One turn moves each row of this set onto another row. After a few examples, where does it send each row asked below?
mogo: [ 67, 237, -93, 115,  76,  47, -11,  97,  64,  19, 136,  10, -37,  31, -62,
  38, -47, 189]
tek: [  68,   57,  -54,   -9,   96, -158,   17,  160,  126, -125,  139,   36,
  -73,   18,   -5,  174,  -33,   77]
viliv: [  82,  -74,  -90,   89,   42, -101,   19,   80,   42, -110,    2,   40,
    6,  207,   91,   25,   55,  191]
tesi: [  39,   33,   27,   14,   -8,   -3,   70,   53, -101,   33,  117,   57,
  122, -181, -168, -226,   25,   43]
befi: [  32,  104,  -85,    4,  -16, -153, -116,  -26,   19,  -88,  -67,  175,
  189,  123,    0,   22,  177,   96]
Pek: [  74,  -93,  -12,   89,  -98,   74,  242,  -28,   49,   55,  151,   39,
   12, -208,  -11,  130,  -20,   86]
relob: [  80,   73,   64,  -93,  -65,  -16,  -40,  -92,  192,  -62,   33,  -47,
  161,   -3, -123, -119, -100, -104]
sepug: [  97,  -39,  -21,  -61,   -5,  -32,  -75,  -43,   65,   22,   71,   48,
  117,  -99, -174, -242,   99,  -44]
dadi: [ -64,   14,   41,  -77,  164,  -71,    9,   66,   66, -108,  120,   49,
  -42,  -76,    2,  198,  -53, -115]
guse: [  16, -157,  105,  143,   10,  -55,  128, -128,   71,  114,  -34,  163,
   90,  104, -105,   66,  107, -149]
zotim: [ -60,  -27,  137,   12,   52,    8,  205,  -19,  -43,  -98,  100, -120,
  -41,   49,  -29,  -49,  -75,   32]
deze: [ 104,  -89,   42,  -60,   -4, -106,  156,   78,   35,   44,   53,   83,
 -138,  192,   66,   54,   85,   64]
mome: [ -71,  -32,  100, -146,   60, -141,   94,   60, -120,    2,   -2,   75,
   44,  -98,    1,  193,  119,   52]
vifog: [   9, -131,   21, -112,  -71,   43,  154, -170,   99,  -28,    8,  225,
  253,  -74,  -89,   55,   57,   66]
Kug: [ 106,   91,  -68,   66, -133,  164,  170,  -89,  166,  -14,  -41,  201,
   48,  -85,  -63,  -96,  -76,  147]
dopo: [-39, 102, -33,  78,  35, -46,  -5, -36,  82, 150, -85, 427,  31,  42, -74,
  46,   6,  48]
vizu: [  -5,   38,   26,   -1,   28,   23,   80,   49, -117,  -54,  105,   69,
  149, -134, -210, -193,   77,   -1]
Mapil: [  27,  -21,   -6,   75,  122,  -52,   96,   24,   54,  211, -164,  288,
    9,   41,  -55,   93,   94,  -76]
roz: [  35,   10,  -55,  108,  -84, -156,  -67,  -97,  162,   24,  -59,   76,
  -37,  134,   83,  115, -165,  109]
vapu: [ -29,  118,  -32,  -12,  -81,   83,  140,  -58,  110, -194,  127,   19,
  185,  -59,   90,   42,   53,   26]
nebal: [  56,   69, -113,   57,   54,  -77,  -87,  130,  132,  -10,   53,  -51,
  -76, -157,   15,  134,  -81,    5]
dur: [-165,  -54,  138,   49,  193,   -1,  109,  -47,  154,  -23,   40,   55,
   44,    7,   46,  159, -113,   20]
nipe: [ -20,   76,  -31,   62,  -44,   -3,   12,   47,  275,  109, -102, -118,
   -2,  -62,   10,  119,   36,   22]
Tebut: [ -72,   80,   -7,   33,  -69,   75,  -49, -184,   50,  148,  -41,   81,
  243,   82, -151,  -93,  -78,   36]
gika: [-113,  -14,   80,   52,  -81,   76,  119, -134,  -73,  123, -213,  151,
   62,  -38, -157,  -43,  -84,   -2]
debu: [  14,  117,  -73,  107,  154,  -78,  -53,   -8,  125,  124, -104,  255,
  161,  103,   73,  -34,    6,   23]
pon: [  25,  -85,   49,   57,  101,   34,   60,  -26,  -48, -103,   -1,  159,
  -21, -137, -165, -235,  -17,  -18]
tilep: [-150,   75,   53,  -88,   38,  104,  110,   80, -169,   -8,   -4,   -5,
  167,  -67,  -10,   10,  -39,   17]
tol: [ 112,    7,   63,   84,   35,  -64,  133,  -10,  -52,  154,   37,  304,
 -172,   44,  -86,   46,  -21,   93]
vuk: [ -51,   62,   15,   35,   93,   87,   26,  -36, -108, -204,   31,  214,
   59,    3, -265,   21,  -13,   49]
misu: [  42,   84,   16,  238,  -52,  -67,    8,  -91,  140,   30, -116,  120,
   89,   64,  118, -166,  -37,   -3]
banem: [ 184,   43,  -48,  -58, -184,  -75,  195,  -31,  159,   71,  -37,  131,
  104,   -3,   96,  144,   53,   -5]
mutap: [ -13,  -43,  -32,  -97, -174,  -46, -179, -147,   32,   59,    4,  277,
   89,   12,  -63,   12,  -84,   34]
Tobul: [ -43,   74,  -65,   48,    0,  -88,  -56,  -30,   86,  139, -126,  391,
  113,   31,  -66,   65,   74,   47]
Kat: [  32,  -53,  -18,   38,  -71,  -57,   55,   11,   34,    0,   48, -262,
   67,   -9,  -55,  -36,   35,   92]
Duso: [  63,    8,  -18,  -59,   65, -198,   55,  171,   84,  -98,   83,   44,
 -102,  -46,   25,  191,   -9,   56]
zabe: [  -9,   71,  -59,   22,  -11,  148,   52,  101,  -77,  181,   93,  -79,
  118,  -67, -119,   12,  -62,   88]
zusuz: [ -27,    4,  -59,   47, -138,   96,  -60,  -83,   -4,  -49,  -90,  321,
  -82,   33, -173,   38,  -94,    3]
Raran: [ 119,   73,    7, -123, -142, -107,  -79,  -24,  -24,  166,   34,   96,
   42, -180,  -88,  -84,  -18,  111]
Zisur: [ -33,  -49,   35,    1,  -54, -101,   69,  -96,  111,  -36,  -81,  130,
  -92,  197,  -47,  244,  -21,  -62]
Komo: [  54, -164,   88,   96,    8,    6,  108,  -48,   20,  -78,  -97,   34,
    8, -157, -198,  -13, -184,  -29]
beka: [ 101,  -16,  -64,  158,   37,   35,  212,  -63,   98, -128,   33,  232,
  135,   79,   44,  163, -106,   93]

gika turns into roz
dur turns into relob
Now find these:
vifog turns into banem
Raran turns into tol
zabe turns into zusuz
debu turns into dadi
dopo turns into tek

One turn moves each row of this set onto another row. After a few examples, where does it send each row asked below?
musud: [ 282,  170,  237, -183,  211,  130,  -32,  114,  137,  -23,  123,  135,
 -142,   28,  243, -105,  -79]
vemo: [ 105,   76,  -33,  -26,   39,   13,  194, -107,  145,    0,  -32,   23,
 -140,  -94,   22, -142, -219]
nukup: [ 259,  188,  120,    4,  223, -153,   66,   78,  150,    1,   91,  -85,
  -90,  157,  -92,  -61,  -23]
remik: [ 110, -115,   81, -174,   31,    8,   18,  169,  198,  -98, -146,  159,
  -51, -136,  -40, -154, -210]
rerog: [  80,   56,  381,  169,  175,    4,    2,  158,  121,  -66,  -87,    2,
 -115,  121,   48,  -49,   52]
sos: [ 248,  105,  191, -216,  170,  187,  -47,   96,  145,  -59,   73,  166,
 -144,  -74,  232,  -99, -124]
malev: [  75,  120,  362,  221,  211,   -4,   88,   45,   89,  -78,  -13,   19,
 -108,   46,   59, -153,    6]
Fudo: [ 172, -106,   80, -157,  106,  -17,   41,  109,  250, -216,  -64,    7,
  -21, -147, -113, -188, -170]
kige: [ 232,  103,  282, -182,  224,  141,  -85,  119,  159,  -82,   95,  148,
 -101,  -33,  247, -157,  -80]
pov: [ 124,   93,  -89, -138,   67, -104,   28,   24,  159,   77,  -76,   81,
  -78,   -6,  -23, -100, -215]
Zepul: [ 150,  217,  112,   25,  201, -179,   -5,   81,  110,  121,   -6,   44,
  -70,  177,   -4,  -82,  -57]
tudu: [ 148,   96,  340,  174,  249,   14,  -36,  121,   96, -138,  -26,  -14,
 -107,   17,  -51,  -43,   62]
safu: [ 161, -131,  312,  -20,   21,  124,  147,  272,  146, -134, -113,   97,
 -174,  -20,  -11,   -1,  -57]
bazog: [ 130,  116,  354,  138,  198,  -21,  -26,  223,   60,    3,  -57,  124,
 -121,  101,    0,  -23,   37]
Nuri: [ 120, -119,  193, -103,   72,   -7,  164,  102,  237, -199,  -52,   57,
  -28, -119,    0, -297, -197]
mol: [ 262,  123,  163, -263,  196,  108,  -55,   85,  187,  -50,  114,  130,
 -102,  -14,  227, -164, -144]
zoz: [ 254,  -83,  273,  -19,   88,  130,  121,  248,  124, -197,  -31,   67,
 -162,  -96, -122,   18,  -41]
pabi: [  92, -149,   98, -167,   12,   -4,   77,  135,  262, -146, -141,   29,
  -43,  -62,   -6, -175, -211]
gaf: [ 171,  117,  -99,  -53,  110,  -32,   47,  -80,  150,  -24,  -31,  -43,
 -112,  -71,  -82,  -39, -168]
naf: [ 222,  -58,  344,   36,   57,  115,  265,  213,   99, -120,   -7,  106,
 -203,  -45,    0,  -57,  -66]
pivur: [ 165,  -83,  331,  -33,   82,   74,   50,  330,  121, -115, -106,  195,
 -126,  -55,  -42,  -55,  -66]
tuku: [ 208,  163,  137,    2,  162, -164,  224,   37,  167,   42,   98,  -30,
  -97,  168,   12, -190, -105]
Zomav: [ 223,  177,  178, -174,  223,  120,  -86,   28,  140,  -12,   95,  120,
 -114,  -11,  257, -129, -109]
saz: [ 168,  158,  146,   14,  155, -158,   98,   75,  162,   80,   14,  -62,
  -99,  257,   20,  -66,  -52]
pora: [  81,   73,  -79,  -73,   34,  -53,   88,  -67,  184,   41, -103,  -27,
 -109,   33,   26,  -68, -196]

rerog turns into pabi
tuku turns into naf
sos turns into Zomav
Now find these:
Zepul turns into pivur
zoz turns into gaf

